In the data rows, the value 128 means zero.
Some points, each followed by its number:
[118, 153, 139, 140, 156, 146, 131, 127, 115, 129, 110, 126, 141, 140, 114, 159, 123, 134, 112, 128, 159, 137, 136, 123, 143, 101, 160, 103, 146, 92] 0
[102, 132, 120, 126, 110, 120, 123, 138, 139, 136, 132, 150, 124, 103, 105, 123, 118, 128, 156, 113, 112, 100, 132, 126, 122, 140, 144, 130, 133, 108] 1
[98, 152, 111, 121, 131, 132, 171, 178, 132, 103, 176, 104, 146, 202, 194, 157, 134, 117, 79, 172, 145, 191, 111, 76, 144, 121, 147, 59, 121, 135] 2
[155, 134, 105, 126, 105, 105, 137, 114, 122, 158, 116, 145, 158, 141, 122, 94, 118, 139, 132, 103, 185, 104, 102, 121, 111, 164, 151, 149, 123, 120] 3
[123, 114, 133, 111, 142, 147, 166, 142, 96, 101, 112, 166, 132, 123, 83, 134, 137, 145, 187, 131, 188, 120, 125, 83, 133, 120, 134, 159, 119, 134] 4
[134, 164, 137, 83, 81, 108, 133, 145, 159, 137, 128, 134, 96, 105, 107, 142, 122, 123, 178, 101, 98, 107, 139, 145, 94, 160, 102, 99, 168, 105] 5
[123, 140, 146, 116, 121, 137, 116, 122, 148, 129, 142, 133, 112, 99, 123, 135, 121, 124, 139, 121, 118, 114, 144, 140, 120, 131, 107, 123, 140, 113] 6
[160, 107, 143, 157, 150, 121, 98, 120, 172, 141, 124, 76, 166, 142, 143, 138, 140, 103, 102, 146, 131, 132, 110, 178, 111, 115, 173, 136, 116, 127] 7
[138, 102, 147, 125, 127, 130, 136, 142, 152, 111, 118, 124, 134, 117, 141, 118, 149, 137, 138, 113, 101, 125, 125, 115, 113, 125, 129, 161, 120, 133] 8
[153, 189, 149, 102, 156, 155, 106, 89, 134, 150, 110, 108, 144, 176, 82, 144, 114, 116, 57, 146, 134, 137, 116, 168, 147, 51, 108, 143, 109, 112] 9
[133, 123, 116, 158, 117, 86, 155, 125, 160, 145, 150, 164, 117, 76, 143, 95, 114, 114, 121, 94, 97, 102, 148, 136, 130, 209, 152, 139, 122, 85] 10
[123, 122, 132, 135, 103, 148, 95, 132, 130, 149, 142, 153, 132, 130, 124, 128, 116, 123, 148, 112, 118, 120, 118, 136, 112, 139, 124, 123, 123, 119] 11
[162, 101, 138, 110, 98, 96, 124, 137, 165, 95, 138, 103, 122, 91, 134, 118, 152, 140, 145, 114, 61, 133, 153, 114, 99, 180, 142, 159, 135, 175] 12
[107, 135, 132, 118, 110, 126, 144, 135, 139, 142, 122, 134, 128, 134, 128, 135, 114, 121, 144, 115, 137, 102, 133, 126, 112, 131, 148, 124, 127, 116] 13
[133, 102, 132, 140, 123, 99, 157, 126, 134, 157, 118, 159, 133, 121, 130, 90, 128, 148, 132, 113, 123, 88, 113, 109, 126, 165, 126, 167, 115, 152] 14
[127, 109, 125, 138, 134, 150, 134, 174, 110, 132, 168, 155, 120, 126, 140, 106, 141, 107, 123, 126, 106, 155, 133, 132, 140, 114, 110, 151, 145, 114] 15
[109, 123, 121, 164, 135, 119, 135, 154, 122, 129, 129, 128, 136, 182, 149, 122, 122, 116, 101, 147, 141, 142, 104, 133, 133, 136, 150, 125, 118, 144] 16
[151, 161, 154, 102, 77, 147, 179, 109, 148, 146, 68, 103, 102, 214, 95, 135, 121, 126, 151, 224, 163, 143, 54, 99, 89, 46, 78, 98, 157, 113] 17
[77, 171, 141, 50, 139, 170, 68, 126, 60, 101, 120, 102, 112, 122, 58, 181, 125, 118, 181, 159, 163, 141, 147, 62, 188, 19, 72, 75, 172, 137] 18
[132, 0, 71, 142, 50, 124, 142, 145, 120, 8, 255, 55, 89, 176, 236, 100, 149, 89, 33, 255, 93, 137, 146, 217, 198, 255, 76, 77, 114, 255] 19
[125, 124, 147, 115, 144, 157, 121, 135, 121, 118, 112, 123, 119, 108, 112, 139, 128, 135, 144, 129, 146, 144, 142, 128, 149, 109, 114, 126, 138, 129] 20
[108, 120, 136, 95, 135, 139, 100, 134, 137, 155, 154, 146, 124, 29, 116, 88, 170, 150, 119, 93, 31, 143, 118, 138, 173, 147, 159, 190, 94, 117] 21
[131, 143, 155, 99, 118, 145, 128, 105, 124, 122, 108, 156, 127, 153, 107, 146, 122, 134, 129, 161, 125, 121, 143, 137, 118, 101, 122, 105, 128, 109] 22
[121, 103, 117, 138, 196, 142, 149, 165, 95, 146, 106, 100, 128, 134, 152, 158, 159, 127, 144, 128, 188, 162, 94, 134, 126, 113, 160, 132, 116, 93] 23
[97, 132, 149, 131, 149, 164, 91, 118, 140, 147, 152, 128, 100, 117, 109, 118, 112, 106, 139, 93, 130, 128, 97, 92, 174, 156, 127, 167, 106, 120] 24
[163, 95, 133, 102, 61, 135, 80, 130, 167, 107, 193, 133, 110, 115, 161, 151, 115, 127, 159, 172, 108, 103, 174, 142, 118, 181, 53, 127, 133, 169] 25
[157, 47, 200, 38, 119, 155, 61, 54, 237, 71, 139, 91, 116, 0, 132, 121, 205, 166, 175, 39, 40, 176, 167, 163, 162, 177, 102, 221, 153, 188] 26
[133, 96, 136, 101, 155, 137, 140, 144, 150, 123, 108, 154, 120, 91, 134, 131, 133, 146, 166, 83, 114, 122, 148, 107, 122, 173, 148, 176, 147, 111] 27
[121, 122, 95, 114, 119, 117, 122, 139, 121, 123, 156, 121, 142, 129, 140, 135, 126, 117, 141, 140, 137, 127, 134, 140, 139, 146, 119, 128, 111, 145] 28
[136, 115, 158, 119, 139, 129, 126, 143, 149, 91, 121, 138, 117, 85, 129, 162, 134, 132, 152, 110, 92, 123, 137, 118, 95, 127, 127, 152, 149, 127] 29
[204, 82, 106, 131, 134, 57, 145, 176, 166, 155, 55, 164, 134, 93, 160, 198, 133, 100, 174, 120, 82, 38, 134, 131, 47, 255, 199, 149, 151, 119] 30
[230, 160, 144, 101, 177, 127, 97, 129, 122, 101, 71, 67, 125, 232, 189, 218, 218, 83, 43, 173, 109, 162, 90, 168, 159, 52, 255, 112, 129, 101] 31
[114, 56, 101, 205, 93, 81, 171, 149, 95, 174, 107, 218, 145, 111, 144, 12, 119, 142, 129, 51, 145, 96, 16, 83, 96, 196, 137, 177, 68, 161] 32
[99, 103, 105, 132, 125, 140, 146, 131, 119, 122, 119, 160, 129, 125, 140, 147, 110, 103, 116, 124, 122, 135, 136, 113, 149, 136, 153, 137, 119, 119] 33
[144, 150, 148, 130, 107, 109, 115, 119, 143, 135, 121, 139, 121, 115, 138, 142, 121, 127, 146, 122, 120, 118, 135, 125, 120, 153, 126, 106, 148, 124] 34
Which point above is nearest to each new point by angle? Its number follows each.
[162, 123, 148, 98, 140, 135, 100, 94, 160, 91, 99, 118, 135, 116, 125, 147, 151, 140, 132, 118, 125, 165, 132, 86, 115, 102, 147, 163, 118, 159] 26
[119, 149, 135, 122, 122, 138, 126, 118, 127, 138, 141, 122, 119, 134, 114, 134, 108, 120, 131, 140, 132, 128, 136, 134, 114, 126, 124, 104, 136, 105] 22
[111, 107, 118, 167, 100, 133, 151, 133, 95, 166, 141, 172, 122, 152, 134, 95, 96, 108, 122, 109, 133, 113, 130, 140, 157, 126, 110, 123, 109, 114] 32
[112, 92, 109, 122, 121, 155, 128, 111, 92, 162, 85, 137, 142, 153, 78, 126, 116, 144, 130, 87, 140, 115, 110, 142, 160, 127, 150, 138, 111, 125] 3
[135, 84, 113, 174, 76, 140, 126, 97, 141, 183, 60, 200, 179, 89, 92, 68, 131, 127, 130, 72, 122, 103, 75, 106, 164, 139, 109, 170, 111, 141] 32
[115, 110, 136, 105, 98, 123, 97, 122, 144, 122, 155, 133, 119, 137, 136, 116, 119, 139, 152, 136, 130, 116, 151, 137, 101, 170, 90, 151, 135, 173] 25
[121, 110, 137, 91, 132, 153, 126, 90, 127, 109, 154, 84, 112, 153, 111, 109, 142, 133, 83, 119, 103, 155, 125, 183, 156, 151, 90, 149, 140, 164] 19
[136, 159, 136, 170, 182, 117, 169, 169, 88, 148, 152, 130, 134, 169, 168, 130, 131, 146, 71, 182, 154, 155, 138, 89, 141, 92, 165, 90, 95, 130] 2
[102, 138, 130, 144, 135, 129, 113, 133, 109, 130, 151, 123, 112, 122, 144, 124, 104, 108, 130, 122, 145, 136, 160, 131, 138, 133, 143, 102, 141, 119] 0
[146, 59, 86, 80, 65, 134, 74, 93, 94, 130, 164, 104, 138, 141, 50, 128, 126, 131, 119, 131, 148, 147, 120, 158, 186, 44, 0, 119, 119, 204] 18
[127, 120, 107, 151, 127, 134, 134, 127, 119, 141, 133, 129, 142, 122, 132, 119, 148, 137, 117, 123, 127, 117, 107, 111, 144, 133, 160, 136, 117, 141] 32
[154, 142, 129, 126, 143, 128, 160, 121, 116, 126, 91, 112, 132, 155, 106, 137, 145, 117, 113, 125, 138, 138, 121, 130, 135, 105, 175, 128, 131, 135] 31
[137, 132, 132, 116, 114, 143, 131, 122, 127, 125, 110, 128, 119, 162, 110, 149, 132, 145, 134, 158, 157, 133, 109, 148, 128, 88, 118, 110, 149, 107] 17
[147, 149, 157, 100, 94, 140, 78, 108, 186, 131, 153, 96, 132, 134, 111, 140, 98, 130, 114, 146, 114, 152, 148, 165, 130, 113, 87, 114, 95, 162] 25
[139, 110, 120, 127, 143, 128, 123, 139, 112, 118, 132, 124, 133, 153, 135, 117, 130, 127, 116, 140, 128, 136, 123, 118, 133, 116, 128, 133, 132, 141] 16
[128, 166, 110, 136, 123, 119, 144, 134, 131, 112, 171, 106, 114, 160, 157, 138, 109, 113, 98, 157, 128, 120, 119, 124, 129, 136, 140, 105, 144, 122] 2
[185, 255, 85, 184, 239, 155, 34, 46, 117, 99, 65, 3, 139, 189, 0, 233, 162, 71, 26, 252, 217, 147, 142, 165, 159, 0, 255, 0, 171, 0] 0
[171, 131, 102, 94, 59, 88, 98, 128, 200, 84, 168, 127, 103, 37, 157, 124, 147, 151, 150, 140, 52, 140, 120, 86, 79, 173, 102, 180, 113, 188] 12
[115, 115, 91, 112, 138, 160, 142, 113, 102, 120, 114, 132, 125, 160, 89, 104, 106, 150, 141, 137, 172, 137, 128, 125, 173, 60, 94, 113, 121, 128] 18
[128, 112, 120, 132, 134, 125, 125, 141, 139, 107, 97, 143, 128, 122, 155, 116, 139, 154, 126, 120, 116, 115, 123, 127, 111, 142, 155, 120, 124, 110] 30
[177, 70, 113, 136, 225, 164, 81, 70, 80, 83, 149, 116, 166, 132, 143, 131, 186, 164, 49, 98, 124, 208, 113, 67, 128, 50, 130, 160, 85, 164] 31
[150, 129, 138, 138, 140, 125, 131, 126, 113, 133, 107, 119, 131, 137, 143, 138, 141, 120, 124, 122, 129, 150, 139, 119, 126, 117, 163, 123, 128, 128] 31
[143, 78, 159, 105, 107, 112, 131, 154, 206, 129, 150, 127, 111, 90, 173, 137, 153, 145, 178, 99, 56, 151, 147, 121, 102, 174, 134, 145, 127, 143] 12
[131, 105, 149, 126, 124, 113, 117, 130, 152, 122, 137, 126, 121, 112, 136, 138, 136, 127, 138, 129, 101, 128, 136, 132, 114, 158, 122, 140, 125, 169] 12
[119, 74, 135, 103, 134, 132, 106, 101, 138, 116, 135, 118, 149, 96, 115, 75, 134, 159, 119, 82, 115, 160, 118, 122, 145, 91, 80, 172, 111, 179] 26
[167, 100, 128, 131, 121, 114, 132, 141, 113, 91, 161, 93, 127, 130, 207, 106, 150, 152, 97, 175, 81, 144, 134, 110, 119, 137, 135, 161, 112, 166] 19
[130, 126, 122, 119, 134, 157, 109, 103, 133, 92, 138, 96, 157, 171, 71, 167, 117, 140, 128, 169, 202, 153, 93, 81, 166, 50, 112, 79, 137, 155] 18
[122, 117, 125, 138, 129, 114, 136, 133, 116, 131, 119, 139, 134, 127, 133, 116, 135, 131, 141, 122, 133, 129, 131, 122, 139, 134, 130, 125, 123, 126] 32
[162, 87, 131, 154, 101, 102, 162, 156, 115, 112, 105, 177, 131, 135, 141, 86, 133, 142, 132, 93, 126, 112, 101, 142, 121, 151, 126, 164, 117, 133] 32
[126, 0, 64, 229, 46, 111, 255, 203, 105, 203, 80, 217, 156, 95, 182, 0, 117, 170, 144, 108, 103, 59, 35, 73, 114, 203, 121, 222, 47, 158] 32
[119, 130, 101, 98, 82, 126, 84, 138, 146, 125, 143, 99, 116, 141, 121, 158, 105, 123, 175, 158, 148, 147, 172, 124, 141, 144, 73, 125, 146, 192] 25
[125, 136, 98, 95, 125, 123, 143, 137, 119, 118, 119, 136, 108, 125, 171, 115, 125, 133, 107, 173, 122, 119, 159, 156, 103, 172, 127, 95, 143, 115] 19
[154, 137, 123, 141, 95, 79, 131, 151, 165, 152, 127, 139, 132, 168, 168, 177, 126, 134, 145, 134, 117, 88, 115, 164, 71, 226, 198, 134, 166, 75] 30
[162, 139, 123, 141, 70, 98, 143, 169, 94, 141, 136, 158, 150, 121, 131, 172, 113, 85, 148, 115, 83, 103, 138, 146, 67, 243, 165, 109, 143, 123] 30
[115, 152, 177, 112, 87, 190, 63, 91, 255, 168, 220, 108, 118, 1, 95, 122, 131, 105, 149, 98, 35, 122, 207, 139, 80, 186, 69, 99, 148, 160] 6
[47, 149, 114, 158, 145, 122, 152, 149, 108, 164, 139, 95, 105, 119, 126, 126, 104, 108, 161, 156, 164, 138, 174, 78, 131, 175, 142, 106, 139, 119] 13
[149, 136, 123, 116, 125, 101, 117, 147, 146, 130, 112, 157, 119, 122, 128, 152, 132, 122, 164, 123, 107, 108, 141, 110, 94, 205, 157, 125, 140, 104] 30
[124, 141, 106, 90, 118, 128, 124, 112, 178, 153, 148, 107, 123, 146, 135, 124, 121, 108, 132, 123, 132, 132, 149, 147, 156, 126, 131, 98, 142, 126] 5
[159, 125, 140, 115, 154, 133, 145, 131, 128, 129, 100, 116, 150, 157, 127, 135, 159, 124, 131, 114, 151, 153, 88, 121, 160, 94, 169, 146, 121, 152] 31
[146, 143, 133, 122, 119, 115, 111, 123, 139, 119, 113, 119, 121, 129, 108, 143, 134, 130, 118, 124, 143, 111, 143, 152, 125, 118, 126, 119, 124, 111] 9
[138, 144, 134, 133, 108, 131, 107, 129, 141, 115, 162, 121, 133, 141, 135, 132, 127, 123, 138, 163, 114, 140, 151, 144, 93, 152, 106, 129, 121, 157] 25
